Each row is where one point has got to under a steady rotation. How many steps took it there?
The counts run from 0 to 190.
[109 120 131 112 125 129 193  76 118  94 100  88 122 148 160 180 137 150
 130 136 129 118 148 128 123  98 127 126 154 134 114 134  99 103  87 159
 140 110 165 147 120 165 116 171 124 167 175 110 128 176 138 132 133 168
 124]  62
[139 151 171  84 135 121 123 135 131  87 133  62 124  98 154 142 107 138
 136 109 118 146 144 133 128  57 106 120 122  55  99  94 142  84 129 145
 104 167 132 158 154 168 152 114 139 129 129 138 115 177 151 159 132 162
 146]  91
[104 110 134 105 126 136 195 113 154 106 113  92  96 162 161 185 129 150
 127 147 128 102 143 118 109 106 138 125 158 130 117 119 112  96  78 160
 114 112 176 126 100 158 140 169 135 133 182  90 139 183 121 134 120 153
 131]  63
[145 150 159 115 125 147 144 173 151 115 133  77 108 107 145 175  99 158
 147 111 144 169 161 113 152  62 107 129 126 101  99  83  97  90 122 105
 137 143 165 133 125 138 144  90 128 109 129 116 127 186 127 162 107 134
 159]  93
[115  88 133  89 152 101 155  59 144  98 142  78 135 155 159 152 147 149
 107 139 106  91 108 140 105 112 124 104 153 135 137 134 114 105 104 170
 113 144 136 149  84 194 149 182 118 150 122 136 134 140 110 144 127 147
 106]  49
[116 105 134  94 160 142 184 127 167 110 124  83 128 141 152 184 134 153
 106 172 106  88 131 111 134 113 128 110 153 128 127 112 128 105  82 158
 136 124 170 128 101 130 131 179 124 108 178  91 136 168 113 139 137 140
 145]  64
[128 127 164 113 146  95 129 106 131  88 151  64 112 108 144 123 114 138
 131  88 140 169 135 151 116  57  92 124 111  97 102 117 114 111 129 114
  94 155 122 152 130 162 148 108 138 136  74 143  92 161 135 136 119 129
 125]  108
[117 117 150 112 117 125 170 105 113  94  95  68 120 131 153 171 142 138
 114 150 139  99 143 112 126  75 132 144 151  99 104 120 122  86 123 173
 124 123 166 167 130 148 120 168 136 163 182 126 117 177 150 173 140 161
 136]  70
[139 154 185  82 142 114 108  99 141 132 121 103 102 140 163 170 132 158
 101 115 104 126 124 142 125 113 154 134 140 128 135 138  97  90  88 137
 110 154 138 108 114 189 137 133 147 161 155 107 176 172 147 135 139 184
 111]  163
[145  95 138  98 187  92 152 105 147  88 164  74 130 123 143 130 129 148
 124 102 139 155 133 153 141  66  85 126 116  92 126 124 107 115  96 134
 101 149 124 175 113 156 115 134 142 124  72 129  75 134 129 113 124 125
 105]  116
[127 107 136  75 152 133 177 113 147  92 125  70 155 133 156 176 159 136
 115 161  97  79 141 115 133 102 128 113 150  95 123 121 134 120  89 171
 136 141 162 149 110 152 129 179 120 120 170 114 119 159 120 142 141 150
 137]  65
[131 112 165  97 189 127 156 131 182 136 133 109 109 140 151 183 145 141
  93 143 117  97 122 107 160 121 150 123 130 142 158 115  90 115  88 135
 138 162 147 134  86 120 124 118 149 105 126  88 137 148 149 131 168 168
  84]  148
[138 130 149  92 144  93 115  69 130 129 130  87 115 136 148 159 133 161
 126 101 129 152 128 151 149  83 132 158 115 128 156 140  65  83 110 130
 140 163 121 137  90 178 101 127  93 180  99 122 146 134 124 130 138 163
  93]  28
[130 144 153 108 137 159 174 141 144 116 119  65 132 117 146 199 132 143
 138 162 123 130 163  97 157  88 121 132 141 104  97  88 101 111 114 140
 154 138 184 139 129 130 118 129 116 106 167 121 133 177 131 173 135 167
 138]  77
[140 113 159  68 146 158 130  92 166 123 155  71 143 150 153 184 128 170
 130 149 111 134 136 124 139  94  95 123 132 118 115  96 123 125 102 142
 147 150 155 115  82 173 157 150  84 100 112 143 158 163  85 154 111 145
 135]  182
[124  92 139 109 121 141 186 142 151 107 112  80 117 150 151 175 141 138
 127 154 135  95 147  82 149 103 136 123 155 118 113  91 120 100 126 171
 149 129 189 171  97 134 135 139 127  94 155 110 126 172 116 190 123 137
 129]  68
[127 124 147 106 138  89 118  81 159 149 126 114  82 157 140 173 116 181
 117 105 148 142 116 158 129  86 146 159 131 133 158 130  67  76  85 108
 114 149 124 117  85 154 121 117 128 175 106  98 154 135 104 129 129 152
 103]  29
[150 123 133 111 162  99 117 106 184 154 131 102  96 154 139 193 125 184
  88 140 130 123 115 134 143  97 149 140 129 128 159 114  78  88  86 107
 114 155 136 101  78 138 129 126 115 153  96  83 155 137  94 143 139 129
 114]  30
[143 141 162 121 185 111 127 123 148  91 161  51 139  98 147 143 112 150
 109 117 125 152 145 136 143  51  90 120 113  80 112 107 125 108 127 125
 103 179 123 129 119 135 140 122 121 128  73 145  97 149 126 148 130 114
 147]  107
[146 116 151  92 184 100  91  95 173 129 141  78 129 145 152 183 137 171
  85 139 104 115 118 145 152  95 142 135 130 107 156 126  95 108  92 127
 125 167 121 112  75 150 123 147  89 147  87 111 143 123 100 140 152 142
 114]  31
[118 109 143 112 134 107 151  40 132 105 118  89 115 159 155 179 132 168
 127 134 135 125 130 146 120 103 126 139 132 144 141 137  77 107  92 154
 126 133 148 138  89 185 134 178  91 185 123 118 138 152 126 134 125 157
 103]  45
[128  96 125  92 101 134 147  93 150 143 133  92 103 169 150 180 129 193
 146 130 151 138 129 137 137  90 122 144 151 119 109 100  98  92  90 126
 125 117 165 143  98 162 150 160 110 153 135 117 143 173  78 159  83 112
 146]  185
[128  87 150 114 147  93 120  98 178 134 150 107  89 164 153 161 135 166
 112 119 137 112 101 119 128 106 144 140 135 139 159 103  96  99 124 125
 124 155 127 139  68 151 169 123 120 133  77 111 167 141  99 180 122 129
 109]  34
[114 126 172 110 171 107 121  56 153 102 151  73 143 131 150 178 138 152
  92 130 102 109 111 142 118 104 110 126 126 136 151 136 115 126 121 149
 115 166 118 104  87 179 152 169  95 164  93 124 147 148 128 148 143 140
 112]  40
[134 145 177 100 115 124 140 150 137 102 141  75  91 124 151 141 107 150
 146  98 137 167 137 121 125  54 113 133 119  90  92  89 122  84 121 119
 102 145 149 149 144 173 156  85 152 118 130 124 121 196 136 152 107 144
 146]  92
[123 110 174 143 155 108 167 115 154 130 115 104  72 154 150 187 126 138
  89 112 156 100 128 112 149  95 146 131 141 165 150 117  78 101 119 133
 126 144 152 134  95 111 128  98 163 131 115  94 126 166 170 148 143 170
  78]  143
[137  97 163 106 162  90 169 160 167 129 107  95  92 149 128 137 138 110
 109 105 145 119 111 110 146  68 140 108 143 102 125 104 119  92  97 129
  74 146 137 162 120 107 121  94 201  99 118 118  95 155 147 151 134 133
 108]  0
[128  90 131 154 162 109 175 122 165 125 116 104  97 170 141 162 147 154
  97 118 164 107 122 108 154  89 143 123 145 149 156 123  78 103 104 120
 124 135 156 158  83  92 100 117 155 120  99  90 113 133 129 151 148 130
  74]  135
[128 105 149 162 181 115 179 107 154 110 133  84 104 134 128 171 113 141
  86 127 173 134 143 134 168  73 109 117 134 161 140 120  79 123 123 127
 130 145 155 118  69  96 109 116 143 131  72 102  92 148 152 131 136 121
 102]  127
[115 117 165 127 154 136 157  98 156 108 127  73 145 128 156 200 133 133
  78 170 105  76 126 117 127 114 113 102 155 130 119 117 121 139 113 157
 131 139 157  90  88 137 159 171 115 139 137 122 135 174 125 158 130 135
 137]  56
[127 123 162  91 136  73 111 109 150 133 114 114  88 152 161 162 143 155
  94 116 113  82  99 127 127 104 179 127 150 130 143 133 106  70  93 134
 100 146 121 126 108 137 142 122 176 157 153 103 158 164 148 165 149 166
 106]  155
[149 141 141  96 144 123 140 175 169 115 163  79  96 118 145 156  94 170
 127 112 121 166 139 139 125  58 123 125 123  74 111  92 119  90  65 100
 102 144 146 117 121 132 139 105 137 114 127  97 127 164 109 128 108 111
 160]  97
[140 133 183 134 147  95 147 118 117 113  98  79 103 129 130 145 138 108
 110  97 166 134 131 122 164  58 138 134 136 109 126 132  97  94 122 139
  97 157 124 168 141 121  98  97 178 149 120 143  86 156 174 154 150 166
 104]  3
[126 139 164 106 153 148 150 146 148  96 121  72 141 103 149 189 139 123
  91 171 109  87 143 109 141  99 118 113 145  98 102 106 151 114 114 164
 134 146 162 125 132 140 142 150 134 113 176 130 128 187 145 166 137 154
 147]  73
[142 121 158  67 122 103 101  85 131 148 125  98 112 161 156 163 142 160
 143 120 114 126 131 122 122  89 146 141 128 122 135 119  92  73 103 143
 119 148 144 147 108 202 129 135 116 153 135 120 166 147 127 166 127 180
  97]  167
[126 101 147 115 158 134 152  57 142 109 143  81 138 140 150 193 139 163
 122 148 141 127 146 126 145 103 103 141 133 140 140 135  81 127 123 153
 159 154 145 124  75 168 119 171  75 156 105 125 140 143 120 145 138 159
 105]  44
[111 103 178 140 161  94 166  88 133  82 130  87 105 132 146 131 127 121
 114  82 160 135 124 144 130  78  92 113 121 140 122 128  97 124 127 131
 100 144 122 163 108 149 136 120 168 140  82 132  91 152 171 124 141 148
  94]  125
